128 stands for zero in the data rows.
Here are some numbered points:
[145 157 194 134 108 123 115 236 102 137 131 121 139 132 193 144  69 151
 149 199 148  92  90 118 162 107  36 201 185 141 155 137 104 112 144 163
 147  94 174 164 175  56  64 129 158 131 152 120  68 128 191 149 160 165
 195  54 127 108 109 123  81 174  96 127 198 113 117 124 194 155 149 127
 185 147  93 124  86 163 108  49 178 162] 0
[ 83 116  97 117 140 160 115 120 134 164 114 126 134 128 112 122 159 113
  78 109 152 149 135 162 104 147 114 104  99 133 107 136 116 128 120  79
 108 130 152 148 100 136 161 153 117 123 110 120 144 136 133  94 151 142
  94 140 151 117 106 108 133  81 131 130 108 165 118 132 102 147 131  71
 101 126 148 139  83 132 109 122 143 105] 1
[100 124 146  93 137 176  88  48 125 103  80 119 139 138 148 103 161  96
  90 139 115 105 164 117 134 140 130 113 122 167 148 147 119 171  95  46
 167 192 117 178 121 177 209  88 140 114 101 186  86 202 173 159 163  96
 122 186 170  92 110  55 188 103 117 154  75 158  66 229 172 107 175 114
 149  85 144 134 162 165 145 119 131 151] 2
[154 109 222  49 100 143 118 175 108 202 139 216 138  46 129 158 188 139
 112  91 110  62  81 124 153 160  64  98 182 165  94 137 149  75  89  31
 188 123 132 155 224  54 107 132 156 214 168 215  69 106  92 103  93 176
 165  65 122 132 156 106  67 213 155 113 197 157 179  82 130 158  92 255
 180 193 168 142 142 219 135  97 153 153] 3
[126 137 138 117 138 136 152 120 113  64 147  96 131 217 151 133 103 153
  90  84 188 122 165  75  88 151 125  88  69 138 141 141 120 166  74  91
 152  96 186 182  92 161 155  70 150 114  60  84 141 147 191 124 221  94
 123 132 202  91 122  55 112 107  57  82 128 173  30 224 129 166 122 104
  67 110 161 117 147 148 126 127 133  43] 4
[238 114 106 170  72  78 123 231 177 145 177 163  91 172 146  77 130 179
 145 127 113  88 143 126 109 129 119 145 154 133   8  68 128   0 158 133
 159  79  80  45 172  69  79 108 150  94 158 129 150 106  90  85 118  85
 142  93  98 119 148 255 168 220 117 119 120 124 195  32 180  64 104 207
 207 187  65 185 138  91 154 108 132 146] 5
[ 87 105 126 171 148 148 106  63 173  65 103  78 117 161 190 107 202  37
 109 123 125 172 178 152 117 130 170 154  81 157 175 112 170 169 131 170
 145 172 147 103  79 186 173 158 101 107 108 157  51 177 144 187 222  76
  35 178 130  91 155 149 211  75 203 172  62  81  88 206 117  59 152  20
 134  90 120 123 125  86 177 133 140 129] 6
[123 157 150  35 101 102 133 131 123 202  99 192 175  33  68 151 167 196
 176 151 136  62  52  80 150  62  95  95 213 141 108 103  74 135  85  64
 158 108 150 130 185  73 102 104 191 183 165 173 126 127  81  60  51 202
 195  59 120 159 109  98   0 199 103 160 218 215 115 110 155 250  94 223
  90 131 168 111 112 199  73  88  90 101] 7
[118 124 131 172 166 113 126 128  96 109 151  55 100 174 159 142  81 111
 150 141 123 158 145 123 108 142 121 145  94 114 196 140  97 166 149 240
  80  95 123 141 106 151  72 190 137 111  93  95 163 106 167 139 133 121
 123 123 137 111 136 127 108  77 138 140 138  77 162 131 114  66 168  22
  91 114  95  79 108  81 146 135 154  74] 8
[ 98 201 123 161 120 108 160 155 109 125 160  89 156 201 176 152 125  93
 128 163 137 138 192 119 147 140 117 221 150  98 142  78 124 218 178 149
 170 152 144  90 108 137 167 141 140 100 191  56 101 169 162 180 132  81
 121 185  92 138  61 141 133 140 158 110  69 180  97 148  98 154 112  81
 147 105 130 130 158 141  81 149  74 142] 9
[ 61 123  93  60 154 194  83 162 104 233  83 186  31 198 150 103 185 132
 155  22 153 144 166 137 138 151 187 244 174 160  34 142  94  95 177 111
 152  90  26  49 169 155 204 191  25 117 163 193 163 119 130 109  37  99
 180 178 205  84  92 147 234 188 168 129  24 191 155  70  49  57 121 156
 159  97  29 167 162 148 119 203 120 134] 10
[ 93 114 114 141 126 144  52 126 107 186 121 150  94 140 179 128 125  95
 143 182  66 102 166 176 181 179 116 242 132 169  71 139  90 102 175 119
 161 144  36  63 138 166 130 175  96 104 114 157 125 156 184 159 101 106
 176 140 125  94 112 209 216 180 184 175  43  82 153  63 154   4 126 112
 255 112  75 183 183 145 155 162 160 204] 11
[110  86 106 226 163 131 154  91 200  13 158  75 165 151 193 102  69  60
 102 116  70 204 173 208  89 163 150 155 108  98 239 116 255 184 100 198
  67 101 174 129 155  90 110 155  89  85 150  65 105 151 148 202 203 100
  65 177  68  95 200 117 188 138 182 126 188  81 177 139 186  44 239  41
  89 139  78 147 130  48 159 121 168 221] 12
[ 77 104 119  98 143 177  92 110 121 129 118 115 123 137 144 155 152 115
 115  81 145 158 103  99 124 130 107 108 112 142  99 137  96 132  96 135
  98 107 118 144  96 147 158 175  91 120  99 119 124 126 147 131 161 126
 105 131 137  99 162  73 154  82 150 137 113 106 118 154  96  84 160  40
 102 103 114 112 112 115 135 106 145  95] 13
[173 143  62 159 128  81 165 224 207 134 144 196 106 132 120  70 142 167
 125 137  89  95 132 152 168 132 124 173 166 134  33  90 154  47 107 108
 117  60  81  64 147  64  87  96 136 136 175 161 157 132  99 126 141 133
 164 128  94 147 158 224 145 194 107 131 148 143 212  11 164  76  70 169
 182 172  77 221 133 151 181 109 146 192] 14
[105 125 113 222 130  99 176  86 243  35 147  94 174 161 197 131 119  50
  96 103 106 184 202 199  68 153 141 148 112  75 217  80 247 185  89 223
  89 101 177 129 174  94 144 160 123  96 143 103  88 175 137 178 221  80
  61 167  68 125 153 105 155 154 166 132 189 109 150 157 172 102 195  34
  32 135  81 110 116  85 158 126 172 199] 15
[159 132 132 127 124 132 156 127 110  84 134 105 134 215 161 119  92 146
  87  59 182 130 174  72  80 133 146  56  73 146 125 120 127 150 100  85
 141 103 182 160  65 154 161  78 125  84  94  72 163 142 199 115 199  70
 114 123 176  85 136  63 160 118  49  65 133 152  57 222 154 139 157  91
  82 111 138 127 167 133 122 114 114  49] 16
[ 89 149  81 127 125 113  99  98 137 165 155 168 105 130 122  56 142  58
 142 177  60 120 117 127 180 146 196 224 114 117  93 125 160 117 115 113
 151 164  72  43 157 149 189 104  95 119 169 132 119 208 146 154  92 105
 142 158 146 133 116 220 214 181 198 160  45 131 101  63 151 102 112 150
 237  91  99 176 192 158 116 171  86 225] 17
[125  94 129 175 123 133 128 119 132  15  81  56 124 237 203 129  80 112
 118  57 106 136 254 118 114 161 106  77  64 135 148 163 154 197 157  73
 159 128 124  88   9 183 166 115 127  91  60 109 153 160 179 153 220   9
  75 189 141  98  99 103 230 110 109 101  81 131 114 201 160  46 164  85
 111 120  95 189 196  81 183 114 116  94] 18
[ 33  84 111 128 148 191 120  23 140 110  94  22 135 131  75 137 197 129
 164  79 121 218 116 153 106 132 160 104  83 108 179 182 120 222 140 148
   4 156 112 215 105 159 163 215 103 167 130 126 179  88 121 124 107 134
  96 206 117 117 150  55 138  64 145 124 121 108 169 205  47 106 198   0
  41  88 103  64 107  78 127 123 124 108] 19
New points follow, each followed by the numbers of its three nearest points above, nearest first.
[176 168 134 140 151  91 107 115  64 148 164 138 100  74 102 150  98  75
 150 221 136 101  70  97 185 108 169 110 124 101 133 104 122  93 172 185
 181 227 128  82  91 196 146 127 124 132 135 137  83  96 115 170  83 132
 106 116 124 175 129 236 139  63 166 137  43  26 108  89 110 184  54 189
 212 135 183 105 137  96 139 189 102 131] ~ 17 9 1
[179 139 123 101  96 168 134 114 154 162 107 168 158 120 175 131 123 104
 115 133 161 122 123 107 118  92 134 142 140 171 135 110 151  66 108  76
 133 140 175 171 178 126 163  72 128 102 152 130 110 178 173 162 165 128
 113  95 145  85 152 131 175 158  71 120 151 164  62 184 202 165 155 201
 169 107 143 160 180 161  93  82 116 190] ~ 2 1 16
[211 173 134 188 116  51 166 197 124 113 131 163 131 128 200 149  13 122
 176 244  64 117 172 104 191  98  46 208 190  88 182 102 156 149 149 193
 216  95 156  90 138  43  75  83 190 104 139  86  69 181 133 181 136  95
 199 163  99 155  67 204 107 221 102 125 209 141 136  68 216 176 177 186
 174 176 112 174 131 215 146 102 142 191] ~ 0 9 14
[ 86 129 113 103 120 124  83  84 158 120  78 118 161  78  55 111 162 153
 138 160 114 128  96 126 133 104  92  92 122 143 101 128  80 167 111  88
 102 145 104 140  94 135 111 116 182 138  77 153 121 152 103  69 108 128
 135 139 141 159 111 102  64 104  97 185 110 120 105 180 111 132 116  87
 145 112 145 146  73 143 121  94 122 113] ~ 1 13 2
[147 159 139 105  90 122 161 149 116 169 167 180 181  92  92 106 126 163
 115 215 169  90  88  98 144  66 102 193 194  97 132  62 101 130  85 111
 174 100 182 105 212  53 122  77 189 129 200  51  88 182 112 102 102 182
 224 107 148 169  93 138  23 216  93 111 197 198  39 120 163 255 130 190
 112 134 151 108 130 205  55 115 106 159] ~ 7 0 3
[105 186 158 146 149  86 122 168 104 112 165 100 117 188 183 170 112  99
 126 148 125 112 171  96 126 183  91 181 122 131 154  83  96 196 148 148
 171 139 129  82 115 145 148 133 157 119 135  49 134 145 210 172 169  64
 132 142 151 143  95 129 115 149 141 114  66 136  94 138 137 109 136  57
 154 115 146 124 174 141 116 143  89 121] ~ 9 8 13
[223 120 193 120 106 108 146 150 140 128 168 195 143  64 128 132  81 121
 148 159 115  87 109 152 110 132 141  78 162 122 151 120 213  56 122  98
 187 171 145 132 228 111 152  86 123 170 161 174 105  69 101 140  59 156
 103 104 127 132 171 152  98 200 137 100 187 119 188 109 155 187 100 255
 138 187 154  99 158 122 134 135 103 196] ~ 3 7 14
[ 93 130 107  97 115 118 131  62 134 102  90  77 119  89  84 125 206 137
 136 165 124 136 114 114 166  62  99 124 108 146 111 159  78 180 139 120
 139 176 102 160  33 148 113 125 168 163  81 196 113 155  63  98 135 146
 119 160 122 172  85 106  99  59  80 167  95 104  73 125 107 159 118 120
 119 110 136 122  58 137 139 120 113  75] ~ 1 13 2
[191  91 110 139 155 166 152 114 153 133  71 164 103 101  97  97 112 203
 121  51 180 157 124 203  64  90 164  99 126 126 110 186 144  79  92 191
  73  52 118 217 181 112  99 141  72 125  78 176 168  74  46  87  94 227
 160 156 112  81 158  61 102  90  71 120 218 109 165 135  82 157  84 243
  36 196 113  92  65  95  84 168 145 126] ~ 1 13 8
[135 110 169  87 106 124 146 158 128 102 190 130 144 128 121 163 111 153
 108  92  77  98  95 103 130 162 105  74 125 117 150 120 163 140 125  94
 149 143 145 110  84 112  99 118 166 168 146 123 108  99 123 133 143 108
 106  91  98 154 125 130 102 189 110  99 146 111 145 125 127 123 116 148
 131 163 165 121 145 142 175  88 108 111] ~ 1 13 3
[ 95 113  66 157 166 152 137  17 164 130  69 130 129 119  44  63 108 118
 164 125 145 189 171 199  97 109 232 155 100  92 162 175 168 185 133 144
  83 152 113 139 111 191 197 104  59 110 100 101 167 137  70 127  43 170
 144 241 133 144 105 111 154 107 133 137  78 159  98 152  64 175  99 157
  55  79  98 107 142 107  69 221  85 188] ~ 1 19 13
[151 133 123 118 106 128 149 146 137 102 106 100 152 130 122 144 154 134
 125 166 140 135 106 105 120  74  89 103 122 117 157 125 125 153 121 138
 116 119 179 189 119  96 110 103 180 132 142 130 102 133  78 129 136 146
 148 109 115 147  94  94  64 145  81 119 199 149  96 172 144 202 165 148
 105 146 153 136 101 143 127  69 128  84] ~ 1 0 13
[176  66 157 145 139 159  97 106 134 134  61 153  99 102  69 109 106 199
  91  79 175 158 113 229  41 129 140 100 104 116  93 194 151  52 119 123
  55  82 107 221 209 119  66 132  80 106  45 163 140  62  59  68 104 225
 160 113 114  74 148  62 108  83  90 113 193 109 185 134  77 119 107 235
  79 213 118 116  66  89  93 177 217 131] ~ 1 13 8
[ 83 154 109 175 122  49 196 207 195  86 244  72  89 175 179 146 186 132
  91  19 137 112 170 127 135 195 101 105 120  86  68  62 137 133 123 178
 124 105 106  19  70  88  46 174 154 128 177 136 131 108 144 123 255  54
  36 107  62 127 154 172 166 113 193 135  98  85 198  25  97   5  90   0
  90 172 119 141  66  89 227 139 149  43] ~ 8 13 1
[148 179 142 123 114  86 135 181  91 168 137 172 161 103 137 144  77 174
 185 218 127 118  66  58 170  76  94 165 199 121 132  71 102 122 114 152
 125  82 174 118 164  38 101  99 167 105 186  49 139 143 176 129 108 143
 204  78 127 151 142 167  76 206 115 132 202 169 117  86 215 205 181 173
 132 120 122 130 160 190  95  76 100 166] ~ 0 7 14
[ 68 105 189  61 132 228 164 203  27 160 255 138 137 230 175 181  77 153
  56   3 178 110 192 147 126 232 136 209 162  98 155  76 114 185 161 103
 144  62 135  67 182  96 147 202  55  98 220  29 147  71 248 139 137 141
 156 107 104  82  74  79 112 192 120  77  69 138 164 156  59 110  65  88
 115 159  98  68 184 132 106 130  99 108] ~ 9 13 1
[170  81 108 145 158 140 148 108 148 120  68 138 112 116  74  89  82 192
 134  56 178 164 128 209  42 134 171 114  97 139 128 200 145  89 103 126
  71  77 124 194 187 150  90  99  72 125  54 150 202  56  68  76  73 218
 162 150 135  90 182  61 123  66  96  92 195 149 193 137  89 152 111 225
  17 149 103 113 117  97 102 194 180 103] ~ 1 13 8
[149 157 153 152 104 112 126 195  79 143 145 143 161 114 139 142  77 153
 158 225 126 105  90  97 134 113  83 199 178 121 151 105 118 132 126 124
 142 107 160 155 196  71  98 136 211 101 153  85  82 145 177 131 139 156
 209  71 133 124  92 144  54 197  75 126 205 156  94 124 210 180 189 141
 173 146 156 126 121 176 104  80 152 162] ~ 0 7 9
[115 133 126 150 139  76 175 118 101 100 211  91 101  94  50 148 137 102
 110 155 129 128  80 117 144 155 165  77 102  82 166 117 166 124 128 209
  97 176 140 126  94 162  93 154  96 176 188 132 122  61  93 172 101 171
  53  93  75 202 160 211 125  34 203  86  91  43 178  69  59 140  76 103
 138 145 155  74  48  60 209 153 143  82] ~ 8 1 13
